The rows of X fall into 4 groups, which share some directions, and each row is roughly a mix of its group's hidden directions.
X, 104 rows:
4	-25	13	-23	-22	-11	-16	4	27	-18
41	-11	3	-10	19	4	-8	-15	24	-9
8	11	12	-10	-10	-15	-3	-14	27	-40
-2	-44	2	26	-3	-18	9	3	-14	-9
-24	-6	-1	34	-28	-7	19	14	-8	-8
2	1	36	15	-5	4	23	-31	-12	8
-2	-17	-23	-11	9	-21	28	-1	31	-7
-19	3	24	11	0	-28	-12	15	23	-23
36	-6	29	14	7	-10	-3	2	27	-9
-10	-5	21	30	-23	1	24	15	-11	17
-16	27	35	20	-16	4	-1	9	-2	18
21	2	36	12	1	-4	7	11	34	6
15	-18	-4	-3	-19	-34	21	21	18	-1
-9	-9	-15	19	28	29	-25	-11	3	14
-5	-15	-10	4	5	4	1	27	-31	34
43	14	9	-13	-25	-13	5	-11	3	-3
2	19	6	1	-4	15	7	-39	32	-8
-15	-21	-18	-11	1	15	-24	20	30	9
28	19	17	-20	20	-1	0	-20	15	20
-23	-16	12	2	4	17	-11	-29	30	-14
-26	2	21	-9	-29	-26	-8	-1	21	-1
-5	-9	-2	-29	-29	-15	10	30	16	7
-30	-4	-38	-15	-5	2	8	3	-24	0
-10	-11	-9	3	17	12	-34	-3	31	-22
5	20	-12	1	-4	18	12	-31	-30	18
-5	-40	-1	6	9	-30	4	13	12	-16
6	10	-9	-36	-25	6	25	19	11	6
-13	-2	9	10	-8	-28	24	-37	7	-9
-21	-5	24	15	-22	0	20	-18	-25	-14
-8	35	-19	8	13	-12	-25	15	18	5
3	-38	2	-4	11	-24	12	2	28	-13
-9	-9	-10	-21	25	-29	17	-22	16	9
-9	-15	24	1	-19	17	25	-21	-25	-6
-13	-4	5	16	-36	-6	35	13	-2	-1
-26	14	-15	-4	9	-6	-2	19	29	-28
-36	-7	-13	4	-18	0	25	16	-18	15
-11	24	-30	0	-1	25	-9	27	11	11
41	5	15	7	10	-11	-11	0	22	-21
3	0	19	30	-2	-9	-27	-15	-28	-14
16	-8	23	23	22	11	-13	-11	-31	-6
5	15	21	-10	-20	-14	22	-23	15	-25
-20	22	12	6	6	-16	22	-10	1	-37
14	-16	-33	-9	6	8	-10	32	18	8
37	-8	6	-6	-6	-1	-31	-17	15	-16
29	-11	2	8	5	-10	-14	12	-41	9
35	8	12	6	4	-17	2	17	28	-21
-3	29	-31	-19	-12	20	3	10	-4	20
12	29	27	31	-18	1	-5	4	-14	-2
-3	0	-38	-25	-5	19	26	1	-6	11
-3	-19	16	-1	8	-23	13	-43	-5	6
-6	4	25	15	33	-24	-5	-23	-10	-9
-5	4	-13	7	23	-1	-29	6	20	-35
6	26	-23	-11	5	7	-26	-18	-24	-18
16	-15	20	14	-14	26	-24	22	-16	-5
15	-3	-15	6	10	-8	-10	33	-33	16
-18	-33	-10	-1	-8	10	31	2	-5	25
1	-8	21	-28	-25	-14	26	-13	-11	-14
-20	-7	-6	22	19	21	-29	-11	-22	-10
-18	-15	21	19	-23	2	23	-14	-24	-12
14	21	-13	10	6	-5	17	16	-35	23
-2	-7	-13	-37	8	-14	-27	1	-7	-25
-5	30	-22	6	-25	11	24	-20	-8	4
-1	-34	9	19	-12	-34	9	0	-6	-16
12	16	-25	13	25	11	25	-21	-17	-2
-13	15	32	17	13	-19	-11	-25	-15	-5
18	-12	26	10	-2	7	-4	-42	-13	-1
-15	27	23	9	0	24	7	-28	-17	6
9	8	37	3	-5	-2	26	-30	-5	10
24	-41	-1	20	4	-12	4	-8	-10	-15
12	11	26	37	-16	-15	1	16	-9	-13
20	6	0	10	19	31	-14	5	-33	7
3	-3	-24	-22	-29	20	-1	26	12	13
-1	14	9	8	4	-27	20	15	-36	-17
-6	8	-38	-20	5	-9	24	4	25	5
-19	5	-9	14	12	24	17	-8	-13	37
-22	-5	-44	-23	0	-2	7	5	-14	-7
-15	9	25	31	-5	-27	5	-20	-10	-10
18	3	0	27	-1	28	-9	29	-10	-20
25	-3	-3	26	12	31	-3	12	-23	-13
18	-27	36	16	10	-3	-3	-9	21	8
-2	0	-16	-33	24	-10	-18	-2	27	-14
15	10	17	-4	-13	-39	23	-1	20	6
-17	-2	35	6	-34	-15	-12	-13	1	-3
6	-8	14	-21	-26	1	0	-20	37	-9
-8	38	-24	-13	1	12	-12	20	15	8
-19	21	-34	-19	2	-4	-17	-1	-20	-17
2	-13	4	24	25	21	-18	-26	-19	9
-15	39	-23	-11	-15	2	10	20	-11	-4
40	-17	14	7	13	11	-10	-27	4	-1
8	6	22	16	-17	26	-21	0	-32	4
12	10	-1	-3	3	29	-11	-12	-37	23
21	-12	29	3	-5	-32	22	-16	8	4
-9	16	-40	-27	0	14	-1	-7	-17	-2
14	11	-26	-2	33	20	-4	28	-4	0
-7	38	-3	2	-8	-20	-7	27	3	-23
22	-18	-26	-14	13	-11	-16	24	21	3
-5	1	-34	-3	0	32	-9	29	6	8
-4	13	-17	-21	-25	13	10	-21	-14	29
-19	5	16	14	5	-4	32	-10	-34	6
14	-13	21	-8	-1	-45	6	-15	4	-11
-28	29	-17	1	4	13	24	0	23	7
-7	12	-36	0	7	4	-23	31	14	1
-21	4	23	14	-2	-35	1	-8	20	-21
24	-21	3	-23	-28	-11	-6	21	-4	19
In each list below, two rows fit none of the groups, and each other row fits one group, some only roughly. Which are they? Name them in the order they come.
  Q798: -11	-19	14	-9	16	-34	-4	9	29	-12
  Q945: 9	-34	8	20	21	-5	15	14	25	-12
  Q336: 14	-5	2	-18	-29	-6	17	17	-13	32
  Q319: -27	-5	12	1	-27	-9	15	-23	23	17
  Q996: 21	24	16	-3	-16	-4	28	-29	-5	6
  Q185: 12	-15	-10	-26	25	20	-17	12	-5	26
  Q224: -25	-46	-4	9	4	-11	-2	-10	-12	-1
  Q735: -1	19	-20	10	13	3	2	37	21	-22
  Q76: -22	-7	33	28	-10	-20	0	18	2	3
  Q913: -5	-7	29	4	9	22	0	-35	-23	-1
  Q285: 5	5	21	8	3	-15	-1	-29	5	-40
  Q82: -10	2	15	-8	-4	-17	1	-7	21	-45
  Q942: -7	12	-22	4	-11	-25	2	30	-13	-28
  Q968: -11	-36	8	11	-11	26	9	-5	-26	-9
  Q858: 20	3	-10	-13	-13	13	25	22	24	24
 -> Q945; Q319
  Q733: -12	-30	-36	-5	-3	-9	23	3	-17	-3
  Q957: 22	-38	-7	1	-5	6	25	-23	-6	4
  Q711: 19	3	14	-2	9	21	36	-17	21	13
  Q427: 17	-38	21	13	-5	2	28	-10	-3	4
  Q484: -33	-12	-10	13	28	14	-21	3	13	-13
  Q120: -16	-3	29	36	-17	-5	1	3	-23	7
  Q379: 26	-34	5	3	-7	26	-6	3	-23	7
  Q817: 10	-13	-13	-33	-3	28	8	5	21	21
  Q715: -7	33	-38	-11	-5	1	21	-3	6	10
  Q559: -14	-18	-30	-14	-9	22	-9	27	-10	-13
  Q763: 8	-4	4	31	-13	-26	17	25	-13	-18
  Q278: 7	10	7	-23	-34	-9	24	-9	25	2
  Q277: 19	-10	-23	-30	16	21	0	-22	10	7
  Q200: -12	10	22	32	-19	2	-5	-3	-33	5
 -> Q711; Q817
  Q931: 20	0	-11	-4	40	22	-4	-1	-23	8
  Q930: -26	-2	-30	-2	-1	1	-24	23	-8	-22
  Q578: 17	2	6	0	-22	-6	37	14	20	21
  Q910: 2	12	-18	-18	47	-3	-5	3	-6	15
  Q247: 15	2	2	-14	17	-21	-5	16	39	-18
  Q557: -8	-11	13	-10	37	-7	-28	-23	-9	-1
  Q837: -26	14	0	22	-18	-6	-8	4	-38	-5
  Q422: 5	-10	23	-26	-35	-17	17	-6	9	-4
  Q564: 26	27	7	9	12	-17	-3	-12	-3	-33
  Q464: -5	31	-32	5	-4	7	31	-8	8	-9
  Q897: 1	-9	-25	-39	2	1	0	11	18	24
  Q55: 9	-7	-6	18	19	31	-25	21	-5	-19
  Q242: -10	-45	15	22	6	-19	-3	3	2	0
 -> Q557; Q55
  Q842: -4	4	20	36	5	-6	0	10	4	-37
  Q65: 8	15	-1	-21	4	25	-26	-6	27	21
  Q62: -14	3	-13	-6	20	12	40	17	-5	20
  Q219: 14	30	-5	20	22	-1	-7	-21	-1	-28
  Q235: 31	2	3	-19	-32	-8	13	5	-6	24
  Q765: 4	-28	16	-18	-22	-19	-1	29	-13	3
  Q198: 7	-9	21	28	-6	-2	-13	28	6	-29
  Q243: 23	4	-17	18	30	15	-27	1	-13	9
  Q550: 2	5	24	26	-20	-33	21	-6	5	-2
  Q609: -22	47	0	-5	-14	14	10	6	4	7
 -> Q65; Q62
  Q701: 3	27	-29	-11	25	13	13	-6	-18	17
  Q226: 1	-14	0	-26	-26	8	-8	2	39	10
  Q460: 8	-14	-27	24	4	9	-2	32	18	16
  Q121: -22	36	7	-2	3	-5	-35	-6	-11	-5
  Q93: 39	9	12	5	-13	-17	13	23	-11	-15
  Q654: -21	-3	-9	-29	-35	2	0	-16	17	-11
  Q969: -19	34	-5	-10	6	-12	-34	0	-7	-17
  Q585: 21	16	-1	-13	-23	-1	23	7	-11	33
  Q681: -3	23	10	9	16	37	-5	-23	-5	19
  Q372: -1	-4	-3	-31	-11	12	-14	-14	-15	38
  Q261: -28	-12	-19	-31	10	-3	6	11	26	9
  Q14: 12	14	-19	13	17	29	-7	-17	6	31
 -> Q93; Q654
  Q788: -14	-12	13	-11	-48	-9	-4	6	15	1
  Q326: -25	-29	5	14	13	16	-3	-1	-23	24
  Q606: 14	29	-12	7	-5	-15	7	20	32	16
  Q527: -36	-10	-27	4	7	-15	-4	-18	-7	-22
  Q698: 2	-10	26	-10	-17	-28	16	16	-28	-5
  Q744: -14	25	-3	-31	-20	29	10	-1	-10	0
  Q297: -8	29	25	24	-21	-11	6	23	2	-2
  Q954: -9	2	-8	20	31	24	-21	-20	17	-9
  Q574: 7	13	-30	2	-24	25	5	27	13	-6
  Q388: 28	-2	14	6	8	-15	-16	24	24	-24
 -> Q527; Q388
  Q325: -16	-19	-22	-32	11	15	12	-7	13	20
  Q887: -22	3	-18	-27	17	12	-25	-24	-11	4
  Q928: 25	13	-13	23	22	5	-10	0	-32	11
  Q575: 1	-28	-8	-25	12	12	20	-3	27	20
  Q961: -15	14	-3	3	-48	-3	9	3	19	-7
  Q693: 32	42	0	-7	-1	4	-7	4	11	-15
  Q669: 0	-12	7	-20	3	-17	39	-9	26	11
  Q144: 33	13	-6	-16	-17	-21	-9	16	17	-19
  Q260: 7	-23	19	-11	10	13	-6	-32	23	-19
  Q308: -19	35	14	7	-27	9	-18	17	-5	-1
  Q291: -16	1	-3	15	-6	-34	-11	24	-9	-28
  Q883: 12	-32	-9	-31	-12	13	-8	12	4	24
 -> Q669; Q260
  Q173: 14	9	26	-4	20	15	9	-23	-18	27
  Q872: 4	-31	10	15	-8	15	27	-10	-7	29
  Q167: -9	11	-9	-16	-21	13	24	-1	27	29
  Q74: 20	-15	-17	-40	-11	-5	6	21	12	-3
  Q777: 2	20	-36	-19	20	15	6	18	4	13
  Q299: 17	-16	6	30	13	-1	20	-24	-18	-18
  Q456: 46	16	-7	0	-8	7	-8	-19	3	17
  Q589: -8	30	-5	-23	1	10	-11	-14	-21	30
  Q165: 6	29	-26	4	20	25	-13	18	4	14
  Q938: -17	13	-4	-15	-44	-10	9	-7	19	7
  Q562: 6	29	17	-32	-15	-8	24	-7	4	10
  Q790: -14	-12	41	0	1	-25	-23	-7	2	-1
  Q916: -27	11	-26	20	0	0	-25	23	-4	-13
 -> Q173; Q165
  Q888: -16	28	-26	6	15	10	0	5	33	-10
  Q410: -26	-25	-15	5	12	8	-8	31	-3	21
  Q628: -17	-10	-17	-11	-27	32	2	11	17	16
  Q38: -37	2	-15	-30	8	2	10	-7	23	-4
  Q866: 34	7	-8	-16	-26	-7	10	18	2	24
  Q448: 28	6	-9	-22	-30	-5	4	13	18	20
  Q989: -7	20	-17	-10	7	-27	-15	23	2	-30
  Q947: -21	-15	-1	-10	7	-16	-15	32	11	-29
  Q491: -9	-2	21	27	-34	-11	9	-12	6	-23
  Q108: -29	-2	-16	8	26	2	-19	19	14	-23
  Q470: -19	-38	20	19	5	-24	-3	7	5	-3
  Q411: -19	18	0	27	25	8	-31	-14	-7	1
  Q203: 31	36	2	5	-10	-1	20	-22	-3	-6
  Q640: 16	3	-15	-4	-7	26	-7	-28	-34	6
 -> Q628; Q38
  Q572: 31	-12	13	-15	23	-25	-11	-20	12	3
  Q270: -3	3	-10	-10	3	52	4	4	-11	14
  Q390: -18	8	19	21	-4	-6	-5	-19	-5	-40
  Q314: -1	47	0	-11	-12	14	10	17	10	11
  Q800: 13	-9	-9	-12	50	2	-6	1	-11	10
  Q967: -24	9	-29	7	-15	-6	-5	35	7	-14
  Q719: 3	5	-36	-14	7	8	31	-23	3	13
  Q15: 6	33	10	7	-2	-2	22	-33	8	-18
  Q900: -17	15	-20	-33	5	18	14	3	12	24
  Q592: -18	32	22	-13	-2	-3	-5	-27	-17	-13
  Q739: 11	15	-34	-32	4	23	10	-11	0	2
  Q5: 15	-11	21	-8	9	-35	6	-22	-24	6
  Q994: -18	7	2	28	26	7	19	-12	-30	5
 -> Q390; Q5
